In the rows, 128 means zero.
runs of hidden systems:
run 1, ferub (9 x 26):
[[171 150 151 148  95 153 175  62 113  96 102 122  95 128 134  98 156 113
  129 114  79 125 132 172 147 134]
 [152 163 185  99 116 123 146 125 183 135 177  96  91  57 126 139 134 151
  126  88 126 124 145 154 147 111]
 [119 127 125 130 143 140 110 189 157 127 208 130 158 110  94 157 106 179
  143  93 162 162 128  98 111  96]
 [159  94  63 168 136 163  93 144  79 123 139 112 180 185 110 137 123 115
  126 119 138 136  92 103  84 116]
 [172 119 104 140 140  97 121 102  73 116  82  87 114 148 174 144 133  49
  135 124  75  88 110 129 115 139]
 [110 160 174 130 138  68 194 110 134  73 120 150  88  90 157 141 132  99
  167 110  72 126 150 132 165 126]
 [116 162 165 138 111 166 195 104 177  80 176 155 143  91  78  97 151 184
  139 104 126 179 137 151 152 110]
 [188 136 112 104 102 194  86 137 160 160 193  69 152 119  75 118 132 178
  107  98 152 152 116 151  91 117]
 [175 106  85 123 145 104  48 200  98 174 157  85 132 153 149 195  85 109
  144  89 130 105 120  90  92 120]]
run 2, Vamaz (9 x 26):
[[134 152 124  75 126  98 112 105 187 124 140  59 138  85 123 135 135 101
  130 152  86 122 125 156 108 139]
 [ 84 136 117 143  65 133 131 145 144 100 134 133 135 144  75 127 127 141
  156 145  85 159 180 111 124 168]
 [105 115 110 121 139 150 124 145  80 157 105 193 135 169 114  98 126 163
  124 108 181 154 131 115 149 153]
 [164 120 115  91 188  97  86 143 123 161 122 131 116 141 183 150  97 121
  134 127 150 107  94 135 126 101]
 [125 122 154 175 113 107 135 132 159  83 145  95 104 114 158 164 106 106
  140 180  88 103 132 119 107  91]
 [ 90 118 169 168  87 167 173  99 118 109 128 129 118 104  96  86 158 146
   88 152 151 127 140 125 136 143]
 [134 141 122  53 144 129 108 127 125 191 122 116 139 106 103 100 149 138
   97  83 173 128 131 151 143 159]
 [121 148  87  92 145  74  92 181 165 130 138 109 147 142 125 174 106 106
  174 114  87 134 155 123 114 123]
 [ 88 102 108 196 115 135 142 138 108  70 118 167 143 177 122 132 109 130
  153 183 113 145 127  95 119 115]]
run 3, Vamaz (9 x 26):
[[ 75 118 141 127 101  80 114 138 132 136 109  95 113  99 140 157 125  86
  120 164  99  95 156  98 121 169]
 [ 43 126 153 112 120 111 155 118 140 112 119 164 129 107 118 102 127 149
  127 184 144 147 138 110 145 159]
 [116 126 119  64 138 139  90 133 139 165 126 132 119 135 121  85 110 176
  118 174 188 143 122 152 123 141]
 [123 122 117 109 120 100  67 193 145 164 130  97  96 142 141 160  92 125
  137 149 140 100 166 121 108 118]
 [ 51 102 139 177 130 105 139 169 122 106 115 142 127 132 133 147 115 106
  120 177 143 102 153  86 123 114]
 [ 82  97 142 115 152 137 134  98 109 138 110 129 137 108 138  83 135 132
   78 195 192 118  88 122 124 138]
 [132 128 138  57 119 102  80 124 148 173 126  69  98  97 146 118 115 126
  110 170 139 109 127 144 112 161]
 [ 59 137 140 121  91  88 117 181 168 121 127 122 101 119 110 153 113 128
  149 164 106 123 198 112 128 144]
 [ 46 109 122 135 140 143 134 156 126 129 113 181 153 149  97  98 126 161
  110 174 193 143 142 109 137 129]]
run 4, nati (9 x 26):
[[124 150 121  97 137  77 105 155 165 170 115 139 137 116 138 186 128  93
  143  68  87 108 171 121 158 138]
 [106 111 106 157 185 109 145 154 113  93 158 170 179 137 137 157 112 129
  152 110 145 150  89  83 125  93]
 [170 114 101 130 127 171 137  78  72  95 126 110 138 160 121  70 136 142
  128 155 135 156  71 144 102 141]
 [172 144 161 115  78 122 126  83 135 142 105  93  69 110 159 127 132 106
  129 135  71 101 145 159 140 160]
 [101 143 186 157 126 104 162 163 175 120 166 140 110  73 130 175 127 130
  131  87 124 112 167 109 154  92]
 [126 132 101 124 161 168 132 158 133 126 175 129 186 130  70 111 143 163
  115  86 186 161 117 133 113  92]
 [186 128  60  75 132 130  68 118 102 162 101  92 147 178 127 119 125 105
  139 120 108 132 111 152 100 159]
 [132 123 133 151 136  67 138 128  95 102  95 136  92 138 190 173 109  70
  165 132  64  99 134 102 140 136]
 [ 99 122 179 193 139 146 214  96 113  61 152 159 135  90 127 111 147 138
  119 126 142 142 103 111 146 103]]
run 5, vosut (9 x 26):
[[170 126 133 128 146 115 121 153  91 112 159  90  86 127 152 135 105 131
  152 115 135 121 116 128 107 102]
 [120 140 133 164 138 112 163 127 135  86 100 155 116 147 143 137 132  97
  148 133  95 115 152 142 146  94]
 [110 133 129 133 114 149 151  78 158 131 119 140 178 106  99 121 165 115
   99 111 110 135 120 132 145 149]
 [145 143 140  82 112 139 117 134 138 144 179  95 118  90 102 114 125 169
  129 104 146 154 122 134 119 147]
 [135 134 123 135 130 125 113 193 124 122 142 153  93 166 127 136  96 163
  165 121 142 136 166 133 126  96]
 [133 103  95 179 144 148 126 128 107 131  92 162 167 179 131 143 137  98
  112 114 127 109 124 119 134 104]
 [173 123 127 127 136 131 137  74 103 130 135  85 143  98 143 128 150  95
  102 101 107 114  81 129 120 143]
 [137 160 170 109 117  99 163 121 150  88 162 110  83  84 140 128 119 147
  164 125  95 141 141 142 139 121]
 [ 76 144 134 142 115 144 153 148 178 112 125 188 145 141  88 118 135 162
  138 132 137 150 179 137 156 108]]
run 6, nagu (9 x 26):
[[ 93 117 160 113 116  87 123 139 111 163 140 135 114  81 144 165 119 125
  122  93 126 119 138  73 151 180]
 [116 121 134 110 187  90 126 137 145 105 156 121 136 104 162 141 104 127
  139 163 153 126  84 117 112  91]
 [113 107 111 149 125 157 122 124 127 108 105 130 128 170 122  93 121 135
  113 205 153 123 123 145 107 104]
 [ 93 116 156 147  71 140 134 119 103 140 107 141  98 125 118 118 134 135
  113 139 125 123 160 105 142 178]
 [ 99 134 168  98 140  86 140 133 143 135 152 133 107  71 148 146 117 137
  134 122 134 128 129 106 148 145]
 [110 125 119  97 171 113 112 143 161 124 138 121 144 124 136 121 112 139
  125 180 164 129 107 140 111 100]
 [102 100 107 146 108 148 102 141 103 136 110 119 130 162 113 110 123 129
  109 175 152 119 137 114 106 142]
 [ 97 109 155 155 107 111 144 134  84 125 121 137 101 114 142 140 124 118
  123 130 124 116 139  83 141 163]
 [103 130 168 120 152 102 155 113 148 111 135 146 111  93 163 129 116 135
  134 156 136 124 112 124 148 114]]
run 7, nagu (9 x 26):
[[186 149  91 112 169 142 119 146 138 114 175 124 166 142 108 141 123 147
  157  63 131 158 102 144 117  83]
 [196 128  86 155 141 174 120 127  90 135 108 127 143 186 115 112 144 112
  118  80 136 118 123 162 119  91]
 [189 136 126 174  93 148 138 103 114 133 103 128 119 151 137 156 145  90
  129  61  65 104 150 138 144 127]
 [171 165 140 138 126 132 167 101 170  96 163 126 143 101 117 150 146 122
  157  60  71 144 130 148 147 101]
 [177 167  99  88 151 154 141 113 157 116 143 115 161 133  89  96 153 140
  139  78 122 154 125 192 128  99]
 [189 146  72 103 120 150  90 139 111 164 108 108 145 174  96 127 143 112
  136  61 107 132 150 163 119 139]
 [178 132  97 162 125 128 120 152 102 131 141 135 151 155 123 180 124 100
  153  35  82 128 137 107 132 120]
 [187 138 120 171 159 150 167  98 124  91 146 150 159 137 134 142 144 114
  138  63 104 135  91 143 140  76]
 [207 157 120 133 116 174 151  69 142 112 112 118 125 147 124  98 156 123
  128  99  94 129 120 198 133 102]]
run 8, fis (9 x 26):
[[126 142 127 132 156 122 155 130 139 147 114 183 161 123 121 153 147 115
  128  45 122 130 145 124 173 119]
 [165 136 112 104 156 129 124  89 163 116 159 125 174 112 136 139 122 136
  143 117 107 153  67 137 122 113]
 [191 134 122 130 109 146 124 122  88 102 151  79  93 140 133 114 115 135
  152 124 108 139 111 142  99 128]
 [155 132 135 159 115 148 143 153  87 141 118 151  97 150 122 132 135 131
  128  61 133 119 165 131 148 115]
 [143 127 126 133 171 129 136 119 143 145 130 174 164 124 142 153 135 128
  119  75 140 125 104 127 155 100]
 [171 132 119 119 158 115 132 105 124  98 156  99 139 111 150 135 117 118
  146 125 109 137  78 132 108 108]
 [165 141 126 151 106 136 149 131  86  93 139 101  99 138 117 121 136 116
  149  93  98 133 143 137 117 125]
 [152 139 129 140 123 156 143 124 122 150 119 158 135 138 111 130 149 132
  119  55 127 129 148 140 157 119]
 [170 132 122 103 165 128 117 113 144 149 145 140 151 120 150 143 122 138
  129  88 135 137  88 137 140 112]]
run 9, fis (9 x 26):
[[127 131 108 174  67 164  90 161 192 143 102 121 128 180  99 151 122 119
  118 159  96 100 202 156 116  95]
 [100  81 144 136 112 152  84 133 121 211 138 126 158  97 124 151 126 137
   59 121 183 104 106  73 127 165]
 [ 76 121 130  69 186  69 141 135  80 112 121 140 107 111 154  92 113 137
  149 172 173 146  97 110 129 157]
 [ 88 143 113 153 111 101 149 135 161  62  88 137 116 169 126 124 125 101
  167 196  70 124 172 152 127 108]
 [109 112 153 174  55 177 120  95 181 159 124 113 151 103  99 144 153 121
   71 144 110 104 150 121 129 147]
 [105 124 158  56 136 123 109 131 130 180 153 106 112  71 118  97 127 171
   96 133 199 134 117 125 131 166]
 [ 93 141  94  79 163  82 103 195 130 111 118 137 106 167 129 114  93 145
  178 173 148 144 160 143 112 112]
 [ 96  95  92 197  98 143 102 138 136 121  88 144 164 185 123 155 122  96
  119 179  99 107 148 100 110 122]
 [ 92  92 170 141 102 135 140  64 111 159 107 124 132  81 149 120 147 109
   68 161 141 103  92  89 140 184]]
run 10, ferub (9 x 26):
[[ 86 109 131 102 133  80 107 129 104 163  60 166  97 147 176 133 113 103
  128 167 128 100 146 113 155 168]
 [ 68 124 166 127 130 124 169  97 130 124  76 202 102 128 147  91 134 146
  115 177 152 126 143 137 176 139]
 [ 97 130 162 101 103 169 133  93 177 151 112 137 113 109 110  72 143 173
   82 192 176 126 141 169 141 133]
 [ 96 120 132  82 103 136  64 171 171 202 132 108 113 120 109 121 112 161
   95 165 180 114 167 134 119 142]
 [ 72  90  99 119 146 116  74 182 108 192  99 171 144 167 132 147 107 131
  106 144 186 111 147  85 131 149]
 [ 92  90 104 131 156 123 121  93  84 146  45 175 146 175 163  99 133  98
   97 190 154 104  99 120 140 153]
 [ 92 132 160  93 112 104 143  75 143 128  56 134  79 127 168  83 134 108
  114 221 116  99 143 167 153 156]
 [ 55 154 189  96  88 123 142 140 191 153 113 167  77  96 113 105 127 172
  116 163 151 129 202 147 170 147]
 [ 77 112 138 107 118 180 100 151 163 199 139 173 155 125  80 103 132 197
   73 133 221 142 147 125 144 136]]
run 11, rol (9 x 26):
[[125 137 183 168  79 184 134 170 166 185 123 150  83 122 101 133 146 158
   76  83 172  89 214 152 162  89]
 [128 134 108 138 219 120 126 203 142 150 155 158 169 138 123 166 127 126
  120  52 196 112 136 130 137  36]
 [154 110  63 114 203  98 108 144  74  82 158  83 170 153 143 125 105 106
  158 152 144 145  52 113  69 101]
 [147 111 112 144  76 103 119  85  75  83 109  68 100 142 157 126 117  79
  154 190  46 125 105 108  90 191]
 [105 145 184 143  52 121 164  62 167 131  92 160 101  92 141 142 151 112
  125 123  48 120 169 125 181 187]
 [ 97 160 174  89 132 160 157 107 214 165 140 186 148  83  90 104 156 185
   97  90 172 151 154 164 184 117]
 [137 132  97  96 166 169  89 205 137 158 170 113 144 152  77  99 119 188
  112 114 230 146 142 159  98  69]
 [171  95  66 168 151 116  75 215  44 120 138  94 119 201 142 163  84 100
  158 115 141 111 124  96  73  94]
 [158  99 123 172 140  79 139  75  67  91 102 131 121 136 209 177 110  58
  159 130  47 107  70  78 131 155]]
run 12, rol (9 x 26):
[[149 149 115 125 142 111 143 127 121 102 135  54 138 106 114 125 156  75
  123 105 105 108 130 147 102 112]
 [123 152  99 100 117  95 115 134 169 110 128 114 149 134 111 150 125 108
  169 125  65 145 151 138 123 142]
 [127 127 114 116 100 146 119 108 135 132 142 170 158 139 109 132 120 164
  151 117 106 173 117 109 142 167]
 [172 119 148 118 104 164 115 109 107 164 144 129 101 121 133 115 123 166
  112 106 151 137 111 131 136 146]
 [163 131 157 141 122 134 119 150 153 138 144 112  84 122 156 148 111 137
  126 123 131 100 145 145 129  84]
 [122 125 131 175 142 132 148 141 154  92 154 139 152 126 125 156 124 123
  136 122 116 128 126 116 125  81]
 [139 128 112 129 139 139 143 103 114 111 149 101 171 110 103 121 152 113
  117 102 121 145  96 123 115 138]
 [158 146 119  85 109 120 105 126 135 139 137  82 115 118 118 124 130 124
  140 117 102 132 138 146 116 152]
 [134 136 127 133  97 128 115 143 161 124 137 155 117 148 129 157 107 147
  163 124  91 143 154 124 139 127]]
run 13, nati (9 x 26):
[[ 53 119 167 152  80 139 156 128 133 115 134 203 117 120 107 121 118 180
  137 152 136 164 158  85 163 167]
 [126 109 145  93 119 176  91 119 141 200 135 173 123 128 124 101 115 205
   90 137 204 145 114 128 149 147]
 [140 110 114 100 137 118  51 168 150 189  99 121  92 163 168 143  83 135
  116 182 162  88 142 145 114 105]
 [ 68  98 117 193 133 110 131 181  94 106  83 141 113 173 140 138 118  89
  121 183 145  84 169 103 115  98]
 [ 52 103 137 148 119 150 167  87  97 116  83 146 155 121  98  69 172 114
   75 177 168 124 124 117 134 165]
 [ 87 135 151  50 103 121 104  82 191 164 111 124 119  90 128  95 130 153
  111 201 131 137 127 150 143 185]
 [ 78 132 148 110 100 104  91 193 196 143 143 170  93 137 133 162  77 179
  164 172 129 138 185 113 142 120]
 [ 94  92 107 177 123 172 107 187  89 157 117 201 141 193 101 128 111 171
  111 125 198 139 153  93 135 116]
 [130  82 103 110 148 149  80  96  76 189  63 126 134 164 158  91 135 107
   65 176 188  91  89 132 119 158]]
run 14, vosut (9 x 26):
[[156 146  86 155 167 114 149 202  65 104 116 177 118 197 115 147 120 116
  185  32 121 140 174 130 143  82]
 [195 128  92 162 155 159 161  54 104 110  97 182 189 164 141 132 159  96
  133  60  81 144  74 141 157 119]
 [204 147 177 146  97 169 171  48 138  93 190 102 120  66 132 121 146 158
  130  82  86 158  76 141 136 135]
 [129 172 193 151 104 153 182 169 182  94 193 145  83  87  91 128 128 190
  152  81 140 152 190 153 155  70]
 [128 148  87 152 146 180 121 187 181 153 134 174 193 173  56 139 148 150
  116  55 161 139 184 158 141  62]
 [229 121  53 140 137 172  79 137  91 154 158  86 187 174 100 152 134 111
  129  43 115 139  92 127  89 115]
 [217 140 133 177 128 111 164 132  48  62 166 102  83 135 165 157 113 103
  190  53  63 136 109 115 118 110]
 [119 164 173 184 141 129 244  83 139  49 117 202 127 113 130 123 164 115
  152  66  80 146 147 147 190  89]
 [141 164 145 110 113 201 166  63 218 139 158 156 198  84  58  97 182 176
   95  68 134 167 121 178 165 118]]

runs to name:
run 15 (2 x 26):
[[ 69 113 211 117 107 117 153  71 163 153 114 114  94  45 163 111 145 122
   65 194 152  90 118 119 152 159]
 [ 69 160 163  31 108 111 117 142 198 156 166  86 118  53  79  96 137 172
  113 153 160 149 166 148 129 165]]
  Vamaz
run 16 (2 x 26):
[[135 158 128 162 121 102 157 163 127  66 112  95  79 153 128 131 130  87
  162 134  84 102 191 162 116  81]
 [100 133 133 181 107 158 180 108 126 114 127 152 182 112  78 132 179 108
  100  63 113 133 149 110 151 140]]
  nati
run 17 (2 x 26):
[[169 126  98 124 104 133  76 152 119 179  97 105 117 167 128 152 128  97
  123  95 106  97 163 144 124 134]
 [ 99 110 128 155 169  78 143 148  94 121 112 134 135 119 161 166 128  70
  127 108 121  96 123  86 135 120]]
  nati
run 18 (2 x 26):
[[162 134 162  86 150 133 120 112 151 139 171  47 102  64 144 105 128 140
   93 154 171 109  90 159 100 103]
 [104 156 126 123  81 111 124 165 160 119 129  53 108 112  80 133 146  94
  130 129  89 105 207 146 105 136]]
  Vamaz
run 19 (2 x 26):
[[111 133 121 129 115 144 145  85 157  97 130  79 167 106  90  99 157 109
  102 172 114 131 114 149 102 133]
 [110 153 131  83  86 104 119 133 155 130 145 104 115 102 100 132 126 137
  156 123  85 152 164 124 129 181]]
  nati
run 20 (2 x 26):
[[178 125 100 147 119 142 121  78 144 114 118 109 164 146 137 147 139  93
  128 126  69 124  97 140 116 122]
 [173 128 158 129  91 143 136  99  92 140 152 102  91 100 138 129 130 140
  126  85 110 129 116 117 132 164]]
  fis
run 21 (2 x 26):
[[112 151 172 127 105 134 166 114 162 114 141 138 106  92 116 116 142 148
  128 119 120 139 157 145 155 126]
 [134 146 128 100 132 150 117 147 181 144 158 115 141 119  96 120 130 161
  118 124 153 136 146 163 121  96]]
  fis
run 22 (2 x 26):
[[ 96 117 123 140  85 150 135  85 135 105 105  69 142 120  96  87 155 101
   92 210 112 117 127 139  98 159]
 [ 70 148 161  81  83  90 131 135 156 144 129 117  95  85 106 127 130 139
  137 138 103 135 184 119 148 192]]
  nati
run 23 (2 x 26):
[[145 122 167 108 115 157 123 111 101 201  85 194  71 142 155  99 128 167
   96 102 178 113 149 146 182 150]
 [140 146 151  84 177  92  99 164 206 172 166 125 131  84 156 182 107 136
  129  87 149 108 132 137 144  78]]
  Vamaz
run 24 (2 x 26):
[[ 84 113 118 133 146  78 134 151  97  70 123  97 104 134 150 117 104 105
  156 214 126 121 120 112  93 125]
 [ 54 115 141 151 114 128 155 126 127  99  98 198 118 155 126 101 120 151
  140 194 142 144 150 112 152 136]]
  nagu
run 25 (2 x 26):
[[107 142  78  68 140 108 107  93 159 144  69 196 174 174 126 119 130 122
  157 141  93 159 125 145 163 175]
 [126  91 138 156 105 122 102 101 139 127 130 182 129 143 185 172  78 151
  152 181  96 141  83  74 138 152]]
  nati
run 26 (2 x 26):
[[117 108 130 185 123 167 166  95 122  42 125 129 118 160 129  74 125 147
  128 237 139 141  93 151  99  82]
 [125 131 161 137  20 180 130  86 141 148 113  83  89 111  90  92 157 137
   89 155 101 119 174 146 128 191]]
  nati
run 27 (2 x 26):
[[164 117  97 136 152 134  82 187 132 156 186  94 164 128 110 178 111 130
  130  69 147 126 116 103  96  93]
 [163 124  69 124 177 104 120 158  38 102 114  90 132 170 129 115 132  81
  151  94 130 124 113 133  95 118]]
  nati
run 28 (2 x 26):
[[130 116 159 158  97 158 149 108 104 113 140 161 100 131 134 114 118 165
  133 135 133 147 121 110 143 142]
 [135 142 175 103 126 129 140 120 141 150 136 131  82  92 146 115 127 155
  115 120 150 118 138 148 152 122]]
  nagu
run 29 (2 x 26):
[[124 135  92 111 154 107 130  97 145  98 128 122 180 130 121 131 136 104
  147 140  92 149  96 129 119 136]
 [130 134 134 119  89 141 145 101 106  98 142 106 110 120 106  94 134 148
  143 147 111 160 124 129 117 169]]
  vosut
run 30 (2 x 26):
[[145 141 133 122  80 139 123 103 123 153  84 127  99 143 124 118 145 109
  119 117  93 109 167 153 146 163]
 [109 116 152 119 118 109 114 135 144 163 150 158 135  95 140 169 113 144
  130  97 126 134 124  84 153 157]]
  vosut
run 31 (2 x 26):
[[120 126 157 141  92 151 155  72 123 151 108 110 136  86 114 113 176 103
   75 103 120 105 134 130 146 166]
 [131 153 159  61 137 100 113 149 168 158 176 112 109  69 128 138 114 160
  138  97 144 140 136 130 140 136]]
  vosut
run 32 (2 x 26):
[[ 88 134 127 106 221  98 181 112 124  64 135 135 159 105 137  84 136 119
  136 169 173 145  73 144 123  85]
 [151 155 119  97  82 164 122  78 172 116  91  91 109 151 104  69 146 132
  122 194 102 131 147 207 116 136]]
  vosut
run 33 (2 x 26):
[[119 119  96 104 167 112 127 105 100 116 122 134 169 134 132 112 129 116
  137 138 135 149  84 115 120 151]
 [148 134 135 117 119 121 135  88 123  96 118 131 100 139 159 109 114 132
  154 172  94 142 109 146 128 141]]
  nati
run 34 (2 x 26):
[[143 135 118  81 162 142 163  90  58  94 117 124 111 138 119  31 141 155
  134 154 174 165  82 166 123 148]
 [143 120 117 133  83 146  81 130 137 163  65  88  85 173 140 110 127  99
  100 194 120  79 171 168 108 127]]
  rol
run 35 (2 x 26):
[[168 120 156 154 133 143 126 133 136 118 162 121  98 121 164 143 101 153
  128 138 141 117 106 132 121  78]
 [118 133 138 178 132 134 154 141 153  97 126 120 131 131 123 140 140 102
  118 131 118 101 155 140 126  74]]
  vosut
run 36 (2 x 26):
[[174 110 106 173 132 125 126  77 117 123  92 172 157 165 180 172 122  84
  146 108  62 116  90 110 145 129]
 [127 120 171 104 118 126 133  45 172 141 150 107 145  48 157 136 135 133
   97 158 112 131  66 112 138 168]]
  rol
run 37 (2 x 26):
[[186  89 141 152 185 175 128 107  79 150 168 120 139 109 162 115 124 150
   77 108 215 113  36 118 114  81]
 [159 131 143 136 139  96 124 149 125  92 154   6  76  94 157 136 118  79
  123 171 117  77 125 151  71  81]]
  rol
run 38 (2 x 26):
[[ 81 123 100 170 109 142 169 172  31  80 108 105 122 167  59  74 161 107
  124 117 151 139 179 118 105 151]
 [104 133 147 109 147  81 162  94  90 151  61 205 114 124 171 133 144  94
  132  81 106 114 138 112 196 175]]
  nagu
run 39 (2 x 26):
[[166 100 129 165 138 173 121  90 117 112 150  74 145 119 139 109 132 124
   86 173 157 108  66 137  87  89]
 [119 136 142 150  93 103 128 152 135 114 143  43 106  91 115 154 138  78
  120 127  90  92 167 117  98 131]]
  rol
